Each path below is one point turned by a fixed rotation once a step. After each direction that follows a path, write how fast that rotation turns it, in degrees per step (0 if it stays still).
Each turn is a multiple of 5 degrees from 10 to 175, or 0.
Each row of a path follows its step; steps can be skipped.
Rotation 1:
step 0: [ 30 -48 -28  33 -13  22  26 -10 -18   3 -26  -8 -35  -3   9  15 -19  -9
  13  23 -23 -16  25  36   2 -16  -3  -5 -13  17 -48  53  -7 -41 -20   1
   9 -12  16  -4  15  13 -27 -11 -31   7  -2 -26   7]
step 1: [ -9 -20 -20  16   5  11  23 -26 -13   6 -44 -54  10   0  -1  19 -47  13
 -27 -38  -5 -31   4  24  33 -22  13  20  16   2 -12  -6   1 -46 -18 -27
  15  23  -1  14 -14 -23 -29 -28  14  16 -15 -29  -4]
step 3: [ 29 -16  -9 -16 -25  23 -37 -37  -8  -9 -30 -43 -27  36   2   8 -24  21
  31 -13  20 -15   1  45  -6 -35   0  15   8   3  26  20   5  16  14  -1
  17 -31 -29  25  -6   5   8 -20 -19 -11   4 -21 -48]
step 5: [ 51 -18 -40  35  -8 -20 -25 -16  13 -18 -28 -17 -20   3 -35   2   3  17
   6   6 -28  -6   7  43  -4 -29 -33  34 -21   9  -3  35  14 -30  -2  -1
   3 -10  -6 -38   3  22 -38 -12   4  23 -25  -3  22]
step 6: [ 22 -18 -25  22 -11  18   9   3  11 -28 -26 -29  25  21 -14  10  23  14
 -15  -9 -20  -5 -20  52  26 -38  19   0  29   0  22 -10  13 -48  29 -32
 -13  15  32  -3 -22 -12 -39 -11  21  18  -1  -7 -30]
step 7: [ -8 -20 -17 -18  -4  23  14   8   0 -31 -21 -13  10   6   8  50 -13   9
   0  36 -30 -12 -25  42  32 -48 -35 -21  -8  24   5  34  23   1  24   1
  39   2  16  11 -14  38   0   8   8  31  32   1  -8]
step 10: [ 26 -26   2  16  -8 -20  -1  -3 -11 -25 -53 -23 -22  26 -16   3 -42  37
  -2  -3 -39 -19  -4  35 -22 -10  -5  22 -15  42  18 -20  -5   3  19  -1
 -14  15  -7 -11  -2   8 -10 -53 -28  38 -10   9  28]
step 11: [ 31 -45  22  11 -33  18  30  11  -4 -42 -25 -17   9   4  -2   4  30  33
  -7   5 -41 -14   1  27  20  -9  33  -2   0 -21  10  12   7  -9   7   7
 -21   1  -3  61 -22  -1 -15 -38   0  34 -25   8 -17]
step 12: [  7 -69  -6   6 -38  27   0  -8 -30 -18 -29 -25   1   9   9  44 -22  -4
  29   1  -3   0 -42   0   0 -35  -7 -14 -21  -4  -6  26  14 -36   2  21
  16 -13 -25  23   8  46 -19   5  -2  24  -5   8  17]
step 13: [ 10 -33 -16   9   2  31 -18 -11   0   1 -54 -32 -17 -30  26  28   1  25
   6 -18  33 -26  -4  21 -18 -45  21  -8  47  -6 -18   8  20 -18 -30  13
 -15  11  17   7 -12 -16 -13   7 -19  47  -7 -10  16]
[ -4  -1   8  -1  -3   1 -10   4   3   0   7  -9   4   4   4   3   8   3
   5  11  -9   8  -2   3   2   2   5   0  -3   0   2  -8   4  10  14  -6
   9  10  -2  15   6   5  -2  -8  -2   0   6  -9  -8] -> 85
[ -3   0  -2   0  -5 -12  -8  -2   9   3 -12   0  -2  -4   0   6  -2  -7
 -11  14  -1   2   6   1  -4  13   1  10   4   2   0   6 -17  -9   9   4
 -10  -1   2   5   4   0  -4  -2  -2  -4   0   5  -4] -> 70
[ -4   6   9   6   2   2   3  -5   5  -9  -2  -1   2   1  12  -3   6   3
 -11 -16   9  -8  -3  -1  -9   0  11   0  10   4   2  -5  -1   1   8   2
   4   7   7  -1   5  -2  -9   3  -3   2 -12   4 -10] -> 155
[  6   3   7  11  -3  -4  -6  -5  -6   0  -2  -3 -13  -6   5   4   4  -6
   6   2   5   2   4   5   1   3  -8 -10  -2  12  -2  -3  -5   6   0   2
   5   2  -8 -18  -4   8  -6  -4 -12   8   4   3  -2] -> 145
[ -4  -8   9  -4  -8   2  -5   5 -10  10  -7  -7   0  -1   6 -11  -6  -6
   2  -8   6   2   9   7   2   7  -2  -3  -3  -7 -14   2   0  -1   1  11
  -2   8   4   3  -2   2   1   1   2  -3  -9 -14   4] -> 25
[  6   4   9  -1  -7  -3  -5 -13   2   3   1   5  -3  -4  -6  -5   8  -2
   6  -3  -5   1  -2  -8  14   7  -4  10  -8 -10  -5   2   9  -5   2   2
   6  -2  -3   3   2  -5  -7   5   9  10  -9  11  -5] -> 115
Rotation 2:
step 0: [ 26   9   3  19 -14  21  33   5 -14 -21  -9   4  14  -8   3 -50  31 -15
  10  -7 -23  38  -7   8 -16   6 -26  28 -21 -10 -10  18 -14 -29  -7 -21
 -15 -49   7  14   8  62 -17  22   3 -19  36  11  -7]
step 2: [ 15  24   3 -12  -7  17   4 -38 -25  31   7  19   4  18  18 -47  39  -2
  46 -13   4  36 -17 -30  -3  -5 -25  18 -30  26   5  -8 -30 -21 -26  -3
  27   7  -6  -3  16  28 -41  -9 -18 -25  12   7   6]
step 3: [ 30  -1  26   4 -32  41   8  -2  -2  -1  -5 -32 -13 -20  13 -35  -3  17
  13 -16  -7 -13   6 -30 -40   5   9  34  22 -22 -10 -24 -34  43 -12  33
 -13  -8   8 -13   7  -2 -30 -22  -6 -51  31  10   4]
step 4: [ 29  16  14   4  -2  26  12  17 -42 -17  10  -8  21  -7  -1  -5  24 -20
  55  18  14  38   7 -13 -40  -1 -41  33 -21  28   4 -22 -10  -7 -43  -3
 -25  10 -15  11  -1  -6  21  16 -39 -24  13   2   4]
step 5: [  9  35  -8  17   2  47   6   8 -23  -4  23 -41  12  -9  -4 -20  26  23
  11   8  16  17 -16   7 -33  -6   5  -3  39 -38 -44 -37   8  -7  18 -13
  -6 -13 -14  -2   4  30 -45  11 -13 -41  26   2   6]
step 6: [ 23 -11 -43  44 -17  13  43  32 -38  12 -24  -7  15  -5   7 -10  27  -7
  68 -15  -1  20  -9   0  -6 -13  -5  29  -7   2  -6  -6 -10 -26   1  26
   4  37  -6  24  14  -3 -14 -13 -10 -27   0  12 -26]
step 8: [ 21  15  27   2 -40   2  51  26 -33  12  34  -9  17 -28   7  -9  -1  10
  23  -5 -22   5 -28  11 -31   6  -2  40 -11   1   6   9   9 -34 -16  58
  -4   9   5 -17  29  11 -12 -29 -33  -9  18  -2   3]
step 9: [ 25   9  -7 -32 -26  51  -2  13 -10  15  24  -4  -3  -4  11  18  38  23
  45  12  25  -2   9  25 -35  -5 -24  10  -3   7  -6 -48  -4  11  -5 -18
  17  11 -36 -30  29   3   3 -40  19 -19  24 -25   4]
step 12: [ -6  21  14  12 -35   3  40  27 -22  -6  41  11  -2  49  24 -18  39  18
  26  11   0  43 -10  -4 -16   6 -43  22   3  -8  -1 -26  23 -30  24  11
  -9   4  22  -1   5  41  -1   6  17   3 -11  27  10]
step 13: [ -4 -10  -6  12 -36  46  42  -7 -16   3  18  -2   0   2  24 -29  37  20
  -4 -33  -5  -2  24  42  -5  12  -5  22  -3 -10 -28  24 -13  -9  14  35
  33  -8 -46 -13   5   9  -3 -22  18 -26  41   9   5]
[ -6 -11   3  -5  -2  -1  -3   1 -11  -2  -3  -2  -5  -2   4  -6  -6  -4
  -8  -4  -5  -3  -3   0 -12  -7   7   7  12   0  -3 -13   2  -6  12  10
  -2  -5  11   9   1   0  -3  -1   0   6  -5   2  12] -> 155
[-10   7   5  -2  13 -11  10  -5  -9   7  12   0   0  -3  -8   6  -5  13
   4   4  -2   3  -4  -3  -4   3   3  -9   1   9  -4  -5   3   3  -2   2
  -1  -3  -8   3   1   8 -13  -6  -6   3  -8  -1   0] -> 110
[ 10   8   4  -2  -5 -12   7   1  -3  -5   3  -3   6  -5   0  -1  -3   5
   2   4   3  -1  -4  -4   3  -9 -13  -5   3  -1   5   2  -4  -1   5  12
   1  16  16   1  -9  -1   2   6  -2   6  -5   8  -6] -> 170
[  0   8   3   3   8  -4   0  -6   3  -1  -8  -3   9   1 -15 -19   2 -10
  11   8  -9 -12   1  -5   2  -7   3   7  -1   7  -3  -8   4   3   2  -1
   1  -4  -2  -7  -4  -7  -5   3   0  -2   6   5   1] -> 20
[ -5   0   1  -2  -7   6  -7  -2   1  -7   4  -5   0 -12  -5   1   2   8
  -3   0  14 -10  11   1   2  -2   2 -14  13   3  -7  -4  -5  11   1   5
   6  -1  -1  -3  -3   2  -3  -1  15  -3  11   0   0] -> 175
[  1  -6   8   3  10   4   0  -5  -4  -1   2  11  -6   0   5  -4   7   2
  -3   0  -6   0  -6   4   0   3   3   3 -12   4 -10   2  -7  13   0   3
   3  -4   8  -2 -19   7   2  11  10   2  -3  -6  -4] -> 20
Rotation 3:
step 0: [  9 -23   0  -8 -39 -11  -9  17 -38 -15 -28 -15  11 -35  13  -5   3  23
 -18  -2  -1  14  28   5   8  14 -11  20   3  36 -45  -2  24 -38  -9 -33
 -18  12  16   0  28  18 -34  25   5  19   6  23  24]
step 1: [-14  40   1  15  -2  47  13 -29  -7   2  20 -26 -30   8  18  -3 -12  -3
  12  37 -11  -9   6  35 -31 -32  37  12  -8  11   8   0  13  18 -12 -10
 -18 -23 -22  38 -24  15  25 -16  -1  -8 -26  19   9]
step 2: [-36 -30 -33  -4 -21 -26  34  28  -1 -15  24  38 -10  13 -12  28 -22  -6
 -14  -5  10  20  22  -8  37  12 -45   6 -23  16  -8 -12  11   1 -30  19
  29   4 -25  16 -20 -34   1  -6  -5   4   4   7   7]
step 3: [ 10   9   0 -21 -10   0  11 -34  -4  -2  -1 -30 -10  -6 -35 -23   5  13
 -56 -18   1  -2  21  23 -31   4  -7  35  26 -22 -47   2 -34   3   3 -33
  17  -4   4   8  26  37 -24  -7  14  11 -16  -2   7]
step 4: [  8  13 -19  27 -11 -12  -2 -16 -12 -18  32  11 -30  -2   3 -14  20  23
  17  -8  -9  -1   4   2   8 -29 -14 -41 -27  32  24  24  -1  17  17 -27
 -38 -33  -7  51 -28 -16   5  23 -21  10   0   7 -27]
step 5: [-19  -9 -17 -34   4  -1   6   4  21  21   7  -1 -18  27 -34  11 -13  -9
  12 -23   3  27   4  15 -14  17  -2   8 -14  38 -12  13  -8   0 -35 -18
  18  12 -29 -65  10 -21   1  16  -1 -24  -4  47  23]
step 7: [  6  18  -6   8  -6 -21 -10   6  -3  12 -17  55 -22  -5  -1  35   0  42
  15 -29  -2   9  14  -6  16  17  -2 -17  -8  11  15  20 -22   3  -7 -36
 -24  -1  45 -16  12  -2  -2   0 -20  59  -9  23 -27]
step 8: [  6 -10 -16 -28  15   1 -25  16 -18  39 -29 -21  13  -1   6 -25   3 -14
  -7  -5  15  29   7  27 -22  -9  37  14   6  32   0   2  -3 -13  13  10
 -39 -10 -25   3  20  -6  -3  30 -14 -41 -32  25  40]
step 9: [-18 -29  31 -16   6  18 -13   0 -12  -4   3  39 -22   2   3  30 -23  -3
   8  52   0 -37 -11 -13   1  -6  14 -19  16  -4  15   2 -19  -3 -52  -7
   1  -9 -28  41 -12   0  22 -26  13   5  18  27 -23]
step 12: [ 25  -7  -5  11   6  43   3 -11  15 -35 -13   8 -35  10 -27  17   2  34
  41  21  -7 -21   3 -18  -7 -22  15  -7 -21  25  -2  21  -3  14   6   4
  -8  -7 -29   0  -1 -29 -17 -44 -17 -15  36  41  10]
[  0  -5   3  18  -6   2   5   2   9   2  -5  -9  -6   9   4   7   1  -9
  -7  -8  -2  -3   4  -6  -5  -5  15  -9   1   8  -9   3   1  -7  -6   2
  -5  -1  -3  -1   0 -10   4   2   1  -7  -4   2  -7] -> 100
[ -4  -3   3  -5   3   4   4   2  14   4 -10   4   4   3   0   2  -5 -17
   4   5   0   4   5   0   4   3 -10  -2 -10  -5 -11   4 -12   5  -3   8
   7  -4  -7   6   2   1   5  -5  14   5   6  -2  -3] -> 100
[  1  -2  -3   5  -4   4   2  11 -12  -6  10   5   9  -2  -4   4  -5  -9
  -4   1 -13  -5  -2  -5  -6   1  -1  -5  -7  -4  10   7  -6  -4  12  -4
  -1   3 -10   2   1   9  10  -6  -2  -1  -7   4  -9] -> 145
[ -9  -4  14 -13   4  12   0  -6  -3  -7   5   3   1   2  -5   2   1  -7
   4  -4   2  -7  10   4  -2  -6  11 -11   0  -4   4   7   8   0   5   0
   7  -6   8   9  -3  -6  -4   4  -4   7  -5  -7   0] -> 140
[  3   1  -6   2  -4   3  -2  -2  16  -2   0  -1   1  -5   0  -6 -12  -7
  -2  -4   4  -2   2  -1 -11   1  11   7  -6   4  11  -3  -3  10   0   2
   2 -12   3  -5   2  11 -15 -10  -8  -3  -2   1   2] -> 160
Rotation 4:
step 0: [  7 -19 -23   8 -16   4  13   9  16 -43 -21   2 -36 -13   8 -10   2 -49
  28  -1  16   8   0  -1  37   4 -10 -38  -8 -12  69  27  -6  12   9  12
 -23 -46 -12  -1   0   0  30  -3  -8 -18 -27  24 -22]
step 1: [ 21 -12 -44  14  45  49  24  10   9  25 -23   8 -35  -1  15 -33 -16 -17
  26 -26 -12  -9 -25   0 -14 -42 -37  18  -4   0   6 -17  -1  19  18  31
 -15  31  30 -12 -15   3   6  20  -1  13   5  14  28]
step 3: [  0  16   1  28 -20 -30 -27   7  15  24   7 -43 -66 -16   1  20  30  -9
  -1 -16 -15  -8  -3  -1  17  31  12   5 -42 -11  33 -29  11  16  45  17
  -8  -9 -21   8 -10  10  -8  -1  -1 -24  -9  46  15]
step 4: [-19 -16 -36 -18  13  28  -1 -17  10  13  12   7  -2 -20   5 -28 -10   5
 -16 -24 -23  20 -22  33  14  55 -20   0   4 -19  -9  11  -8  10  35  -7
  14   8  10 -23 -46  -8  57  48   7 -11 -15  22   7]
step 5: [ 41  18   6   2  16   8 -24  18 -17 -29 -18  14 -18   9  11  40 -35  11
 -19 -56  15   1  -7  53   7  13 -14  -6  32  -7  23  32  -4  26  22   4
  12   8  -6  -5  37 -20  11  -5  -7  24  29  15  21]
step 6: [ 18  31   4  22 -31  16   4 -19   0  24 -32  -7 -59 -13 -13  10  10   9
  -5  -6   4  -8 -12  -9  15  53  14  27  14   0 -12 -28 -14  34 -54  38
  -9  -3   9   9 -19 -37  -5  -1 -32   6  12 -10  25]
step 8: [ -2 -15   7  -5   9   9  21   5  22 -64 -14   1 -53 -14  -3  -9 -21 -13
  25 -21  -3  22 -30  52  34 -18  -8 -24 -31  10  27  35  -4  20  -8  18
   3 -12  -5 -18 -21   7 -25   0 -20  29 -15  17 -16]
step 9: [ 28  18 -43   7 -20  44  19  26  19  28  -4  -2  -7  17  21  -2  -5 -22
  24 -10  -3  -2 -30  -3  42 -25 -33  13  34   8  28  -1 -12  18  -6  46
  -9  -2  53   5   0  -6  10   7   1 -14 -15 -32  25]
step 11: [  0 -32  -8  34   2   6 -25  -9  19  24  15 -26 -46   8  -2  10 -17   9
   4 -20 -28  20 -37  -4  -7  -1  11  45 -59 -24  19  -7   2  45  25   0
  19   0  -4 -18 -29  38 -19  -9  -8  -7 -17  17  -2]
step 13: [ 33  13 -17   7 -24  22  -3   0 -28 -33   2  23 -58  12  16  10 -15   8
   1 -29 -20  -5  -8  -1 -22  51 -32 -25  19   6  11  10 -13  10  44   6
  -8  15 -11  16  18 -21  35 -21 -10  -9  10  43  27]
[ -7  12   6   7  11   0  -3   5  -6   6  -1  -2  -2   2   3 -13   1   3
   6  17   7  -2   1   4   4  -5 -10   0  -1  -6   5  14 -13   5  -5   2
   2   5  -1   1  -5  -5  -2 -12  -2  -3  -6   0  -6] -> 40
[ -7  -2   9  -3   4  -2   5   7   2   2  -6   2  -8   2   5  -8   7  -6
   5   3  -7   6  -5  -8   2   3  10  10   6   3 -10   3   5  -4   9   0
  -7 -10  -4   5   9  -8  14  -5  -6 -13   1   4   2] -> 110
[ -7 -10  -3  -4  -6   5  -5 -10   1  -5 -11  -2   1  -7   3  -6  -4  -2
  -2   2   7   2   3   7   3   8   0  -2  -4  -4  -7   0   2 -14 -16  -3
  -2  -7   2  -1  -8 -15  -2   4 -10   2  -7   4  -8] -> 175
[ -1  -4   6   0   9  -2  -7   0   1   2  -3  11  -1  -3  -3  -1 -12   3
  -1 -11   3   2  -5  16   6 -14   4  10  -3   4 -11   6  15   5   0  -2
   4   7   2   0   2   3  -1  -5  -1   0  -6  -9  -4] -> 110
[ -6  -7   0  -1   2  -9   6   7   1  12  -1  -3 -10  -7 -10  12   0   5
  -2   2   6   4  -3  -1 -11   5   8  -4 -10  -4  -5   4  -5   3  -2  -2
  -1  -7  11   6   1  -4  -5  -1  17  -4  -6  -2  -6] -> 90
[  9  -2  -1   2   2  -4   1   1  -2  -6  -2   3  -4  -2 -13  -2  -7   1
   0  -1   9  -6  -7  -9   4  18   4  -2   9   2  -7  12   2   1  -9  -2
   1  11 -12  -8  -3  -1   3  -4   4  -4  12  -4  -2] -> 45
